In the data rows, 128 means zero.
Here are some points, each followed by its number:
ndarray[155 137 144 138 107 149 136 127 145 112 140  83 114 118 163  86] 0
ndarray[138 126 142 141 129 142 141 128 156 123 128 123 129 117 154 109] 1
ndarray[ 98  61 119 167 134 156 194 152 192 172 158 152 132  67 130 131] 2
ndarray[ 80 102  63  76 133 119 109  92  55 157 164  71 139 158  83 166] 3
ndarray[199 228 144  98 111  96  63 132  36  33 110 101 120 188 153 113] 4
ndarray[163 175 161 137 133 108  94 140 114  92  90 151 125 152 129 125] 5
ndarray[157 167 121 101 117 123  98 117  77  91 130  85 123 165 142 112] 6
ndarray[168 166 155 145 121 127 119 150 134  80 125 140 125 122 168  98] 7
ndarray[101  81 100 108 114 153 149 104 141 159 162  82 128 117 128 125] 8
ndarray[ 98  97 117 118 125 143 143 111 138 177 146  97 128 120 107 140] 9
ndarray[161 160 163 153 134 115 113 144 149  94  90 173 126 132 134 125] 10
ndarray[134 146 172 130 129 128 129 107 162 145  90 119 114 136 131 116] 11
ndarray[128 125 151 135 125 125 135 128 147 139 118 122 128 120 127 118] 12
ndarray[146 127 141 132 119 139 144 133 147 122 143 111 124 116 150 104] 13
ndarray[ 93 110  78  96 137 123 109 126  62 137 163  96 131 149 102 154] 14
ndarray[122 110  81 121 122 142 139 148  97 106 186 109 135 118 145 121] 15
ndarray[137 139 134 132 138 123 122 141 127 111 130 137 132 129 142 122] 16
ndarray[103  79  64 117 117 153 152 130 111 140 208  75 144 111 144 125] 17
ndarray[183 170 172 155 120 123 117 161 140  74 108 145 111 124 174  92] 18
ndarray[120  96  93 116 113 141 142 106 123 142 170  80 130 124 138 117] 19
ndarray[129 152 129 128 147  97  99 145  97 125  99 179 126 153 100 156] 20
ndarray[122 127 135 116 131 116 117 118 116 142 108 133 128 142 105 143] 21
ndarray[172 155 141 170 133 128 120 180 139  66 141 180 131 103 167 103] 22
ndarray[ 96  95  95 117 131 130 132 117 119 155 143 120 139 131 103 145] 23
ndarray[128 142 109 115 126 122 107 118  85 121 131 116 125 153 115 142] 24
ndarray[142 135 206 144 124 140 152 101 213 159  53 145 113 114 123 107] 25
ndarray[ 94 115  93 101 138 120 112 104 106 159 123 127 134 150  83 161] 26
ndarray[158 173 115 147 136 120 101 173  89  55 147 162 132 129 165 115] 27
ndarray[135 133 121 145 139 119 128 158 118 110 137 159 136 123 128 142] 28
ndarray[140 140 120 106 111 140 122 119  96 117 147  69 117 145 140 111] 29
ndarray[143 128 155 127 117 131 133 108 152 134 108 117 123 126 133 119] 30
ndarray[106  99  84  98 107 151 135 100 106 148 182  49 124 132 130 120] 31
ndarray[117  97 118 153 128 137 152 149 155 143 155 160 137  97 134 127] 32
ndarray[136 118 141 146 122 137 147 140 159 117 133 146 137 105 143 119] 33
ndarray[ 95  62 117 152 131 154 177 134 186 173 161 142 136  82 121 128] 34
ndarray[152 156 139 140 130 124 113 152 120  88 115 154 132 131 148 127] 35
ndarray[132 175 150 131 156  90  78 149  98 111  76 199 131 159 103 162] 36
ndarray[123 123 136 125 131 127 136 126 139 143 127 119 115 124 122 124] 37
ndarray[155 164 127 109 129 115  89 126  83  82 126 124 135 154 144 120] 38
ndarray[155 134 114 120 102 152 138 124 116 106 165  78 134 122 166  98] 39
ndarray[139 189 164 142 167  74  83 159  99 101  49 221 121 153  95 165] 40
ndarray[109  97 117 129 129 147 147 111 150 160 136 101 120 115 127 121] 41
ndarray[135 126 116 169 139 134 139 180 137  94 169 177 132  87 155 126] 42
ndarray[157 180 121 120 128 108  91 145  73  75 134 130 135 156 144 128] 43
ndarray[129 145 134 115 128 113 109 125 111 116 119 134 136 143 121 136] 44
New points follow, each followed by the numbers of its five nearest points above, nearest first.
ndarray[112 101 119 140 132 145 149 124 168 150 143 117 127 103 140 121] 41 32 1 37 33
ndarray[119  98  97 142 131 141 157 163 140 132 171 145 134  97 140 127] 32 33 42 15 28
ndarray[133 163 123 109 140 100  80 124  73 113  98 150 128 167  96 155] 20 24 44 36 38
ndarray[127 125 173 123 132 126 140  89 175 173  70 131 125 140 106 130] 11 30 25 12 37
ndarray[105 122 112 156 160 115 129 175 121 122 127 201 124 103 116 153] 28 42 32 20 16
ndarray[157 148 116 123 115 136 116 146  99  79 165  97 125 127 162 102] 39 29 6 38 0
ndarray[157 163 157 155 141 108 123 164 138  92  96 183 122 121 141 122] 10 35 5 7 22
ndarray[112  95 121 145 129 130 139 133 151 145 126 160 135 113 114 140] 32 33 37 12 23
ndarray[101  82  74 118 119 152 150 125 105 149 193  85 135 112 121 140] 17 19 8 31 15
ndarray[176 168 182 126 100 152 146 105 166 111  94  72 100 131 174  77] 0 11 30 13 1
ndarray[113 102 128 131 119 141 149 105 159 162 136 105 124 119 120 124] 41 9 37 8 12
ndarray[ 73  86 100  92 130 122 127  85 111 193 117 120 140 154  59 174] 26 23 9 3 21
ndarray[ 99 125 116  97 140 114 107 102 100 159 110 135 127 156  72 170] 26 21 23 24 44
ndarray[108 109 112 164 151 112 128 163 129 122 126 201 139 108 113 157] 28 32 42 20 33
ndarray[126 124  99 131 117 143 129 136 111 107 168 102 132 115 156 119] 15 39 19 13 29
ndarray[102  94 115 121 116 139 146 103 139 172 133 113 130 125 100 143] 9 23 41 8 37
ndarray[128 149 129 114 127 127 115 114 116 118 109 129 135 136 122 134] 44 21 24 16 37
ndarray[130 117 106 119 113 139 129 115 122 125 156 102 134 123 139 119] 19 39 13 29 15
ndarray[149 155 141 125 120 124 124 121 124 114 126 118 127 135 148 113] 16 44 13 30 1
ndarray[149 173 145 124 135 110  99 139 100  95 101 154 125 149 131 133] 5 35 44 38 43
ndarray[115  99 175 151 130 142 174 107 213 185  86 147 118 107 116 123] 25 11 12 30 34
ndarray[115 103  78 109 118 138 127 133  93 125 180 104 142 125 139 135] 15 19 17 14 23
ndarray[114 155 114 100 137  94  76 125  64 115  95 154 142 169  92 170] 20 24 36 44 21
ndarray[117 107 125 123 116 147 150 105 143 161 129  95 128 119 122 124] 41 9 37 8 12
ndarray[121 141 144 115 134 118 111 108 129 131  84 139 127 148 102 143] 21 44 11 30 37
ndarray[148 114 113 116 105 156 146 126 120 108 178  69 135 122 158  93] 39 19 29 0 15
ndarray[126 148  96  84 123 119  79 104  70 112 132 111 138 171 108 142] 24 6 38 14 44
ndarray[101  95 165 150 130 147 164  86 216 190  75 136 116 115 104 131] 25 11 41 30 12
ndarray[117 149 123 129 154  94 105 140  88 129  95 181 131 148  85 167] 20 36 21 44 28
ndarray[ 99 125  82 102 147 107  98 140  50 128 152 129 133 155  91 163] 14 24 26 3 23
ndarray[175 160 134 149 111 137 126 146 126  63 153 117 132 114 190  89] 7 18 0 22 39
ndarray[ 88  97 102 123 143 120 148 137 119 174 142 137 129 126  90 157] 23 9 26 21 41
ndarray[ 96  97 108 105 128 135 139  98 130 171 142  96 120 129 107 141] 9 23 8 41 19
